[[139 130 150 117 130 117 102 115 125 133 131 140 141 114 129 115]
 [125 136 121 140 120 140 128 137 120 135 130 124 126 139 126 132]
 [108 139 126 127 122 129 124 125 138 137 142 111 138 123 131 126]]
Find the last entry, reading row by row.
A: 126
Find the entry just left of 135.
A: 120
Find the 4th entry from the end, reading row by row.
A: 138
The first entry of the largest entry's row is 139
Find the 1st entry on the diagonal from the top-right corner.
A: 115
The second entry on the diagonal from the top-right corner: 126
The largest entry in the last column: 132
The smallest entry: 102
The entry directly below the largest entry: 121
The entry just right of 102 -> 115
The entry just right of 108: 139
The third largest entry: 141
Find the smallest entry in the last row.
A: 108

[[140 124 126 123 134 123 134 118 119 143 140 126 135 119 139 133]
 [133 128 129 121 128 119 126 114 118 137 138 125 122 118 140 125]
 [139 130 131 122 129 121 127 117 118 139 134 128 125 117 141 125]
 [140 116 123 121 133 124 129 113 121 140 142 123 133 121 139 141]
 [128 129 125 126 126 120 125 122 126 130 132 129 126 126 131 126]
 [144 125 128 124 134 120 133 117 120 146 137 126 132 116 137 132]
 [137 124 125 125 129 124 130 120 122 144 136 128 126 115 147 131]
 [131 126 125 126 131 123 128 121 122 131 135 126 126 123 134 126]
 [143 122 123 120 132 120 132 112 120 150 144 127 140 119 140 138]
 [134 125 126 124 130 120 125 117 122 133 135 126 123 121 137 128]
 [134 126 126 123 133 120 130 118 119 146 137 125 124 114 145 124]]
Indices start at 0.
The entry at row 2, column 2: 131
The top entry of the column that holds the smallest entry -> 118
The entry directly above the smallest entry?
A: 121
The entry in row 1 and column 0 is 133
The entry in row 2 and column 1?
A: 130
The entry just right of the smallest entry?
A: 120
The entry in the bottom-left corner?
A: 134
The entry in the top-left corner?
A: 140
The entry in the bottom-right corner?
A: 124
The entry at row 2, column 0 is 139
The top-right entry -> 133
The entry at row 0, column 1 is 124
The entry in row 0 and column 2?
A: 126
The entry at row 1, column 1?
A: 128
The bottom entry of the column that holds the largest entry?
A: 146
The top entry of the column that holds the largest entry: 143
The entry just left of the smallest entry?
A: 132
The entry directly below 113?
A: 122
The entry just right of the largest entry -> 144
The entry directly below the largest entry: 133
The smallest entry?
A: 112

grid =
[[126 136 129 131 126 133 131 128 118 106 131 127 113]
 [123 125 132 139 134 121 134 127 126 131 126 128 115]
 [123 119 135 145 130 123 133 128 121 124 124 130 117]
 [127 136 129 130 127 134 129 131 117 105 131 123 108]
 [122 122 131 138 134 122 133 126 126 133 128 126 117]
 [124 122 136 146 130 124 133 127 120 125 123 130 116]
 [123 122 135 146 129 123 134 126 120 122 125 134 116]
 [135 143 124 129 121 126 130 136 114 108 137 127 113]
 [133 143 123 130 123 124 131 133 113 109 140 128 111]
 [124 124 131 139 135 122 133 125 127 132 127 127 117]
 [124 122 132 137 135 120 135 126 127 131 125 128 115]
 [124 122 133 145 130 122 136 126 122 126 125 132 117]
 [127 135 129 129 124 133 130 129 116 109 131 126 111]]
The second entry in reading order: 136
Find the bottom-right entry.
111
The top-left entry is 126
The third-last entry, reading row by row -> 131
Find the entry directly below the smallest entry.
133
Find the 2nd smallest entry.
106
The entry directly above the smallest entry: 124
The entry in the bottom-left corner is 127
The smallest entry in the last column -> 108
Find the bottom entry of the column that holds the smallest entry.
109
Find the smallest entry.
105
The fifth entry in reading order -> 126
Find the entry in the top-right corner.
113
The third entry on the main diagonal -> 135
The entry just left of the smallest entry is 117
Find the entry directly below the centre entry.
130
Find the second entry from the end, reading row by row.
126
Find the second entry on the diagonal from the top-right corner.
128
The entry just left of the centre entry -> 123
The 4th entry in reading order is 131
Find the first entry in the row that holds the smallest entry.
127
Find the entry just right of the smallest entry.
131

x =
[[122 123 117 129 114 134 131 129 119 131 136 149 131 124 109 137]
 [109 124 144 133 142 113 128 135 112 109 141 142 110 143 114 150]
 [109 111 141 127 106 114 107 114 110 110 129 139 114 111 116 135]
 [135 136 150 135 116 148 119 135 107 121 138 124 147 130 107 112]
 [123 141 110 147 112 135 107 115 141 146 147 133 133 118 140 114]
 [140 127 122 110 126 145 130 119 122 120 141 135 132 146 139 148]
 [120 149 114 138 132 136 107 139 127 136 122 134 109 129 129 107]
 [115 134 106 130 134 137 128 113 116 130 133 150 129 141 142 126]
 [106 124 146 126 140 115 125 135 122 131 113 142 134 123 118 124]
 [124 119 137 123 147 148 142 133 111 132 140 143 115 146 116 119]
 [110 135 125 136 136 107 113 124 120 125 128 141 144 126 126 137]]
Indices start at 0.
The entry in row 2 and column 2? 141
The entry in the top-right corner: 137
The top-left entry? 122
The entry in the bottom-left corner? 110
The entry at row 1, column 1 -> 124
The entry in the bottom-right corner: 137
The entry in row 0 and column 1? 123
The entry in row 2 and column 0? 109
The entry in row 1 and column 0? 109
The entry at row 0, column 2 -> 117
The entry at row 1, column 2: 144
The entry at row 2, column 1 -> 111

X =
136  121  132  122  148  109  123
130  111  138  118  138  120  129
126  128  120  110  134  115  124
133  118  128  119  118  125  125
110  135  141  140  130  122  120
123  141  130  139  122  113  136
125  128  114  120  135  119  113
131  131  150  126  110  135  141
120  141  123  130  132  126  147
124  122  146  137  126  111  114
115  144  138  127  117  130  144
130  122  112  121  126  130  126
145  141  126  138  130  121  129
120  146  150  125  122  122  139
Rows and columns are numbered from 0.
The entry at row 2, column 0 is 126
Which number is the top entry of the column that holds the smallest entry? 109
Which number is the entry in row 0 and column 1? 121
Which number is the bottom entry of the column that holds the smallest entry? 122
Which number is the bottom-right entry? 139
Which number is the entry at row 1, column 0? 130
Which number is the entry at row 0, column 2? 132
Which number is the entry in the top-right corner? 123
Which number is the entry at row 2, column 1? 128
The bottom-left entry is 120
The top-left entry is 136
The entry in row 1 and column 1 is 111
Which number is the entry at row 2, column 2? 120
The entry just left of the smallest entry is 148

Read these off the row that follows.
1) What is the entry just right of 133?
2) What is the entry just left of 134?
[133 135 122 134 150 135 104 136 136 115 131 152 126]
1) 135
2) 122

[[132 126 117 118 132 136 126 115 152 123 127]
 [133 127 135 131 124 131 122 132 124 126 119]
 [133 124 118 120 130 137 123 116 149 124 124]
 [125 120 116 118 136 130 127 115 138 128 137]
 [131 131 144 144 123 127 121 145 114 123 122]
 [119 118 122 122 134 126 126 121 117 136 139]]
Indices start at 0.
The entry at row 1, column 0 -> 133
The top-left entry?
Answer: 132
The maximum?
Answer: 152
The entry just left of the largest entry -> 115
The bottom entry of the column that holds the largest entry -> 117
The entry just left of 139?
Answer: 136
The minimum?
Answer: 114
The entry in row 2 and column 0: 133
The entry just right of 125 is 120
The entry at row 0, column 1 -> 126
The top-right entry?
Answer: 127
The bottom-right entry?
Answer: 139
The bottom-left entry is 119
The entry at row 0, column 2?
Answer: 117
The entry just left of 138?
Answer: 115
The entry directly above the smallest entry -> 138
The entry just right of the smallest entry -> 123
The entry in row 1 and column 1?
Answer: 127
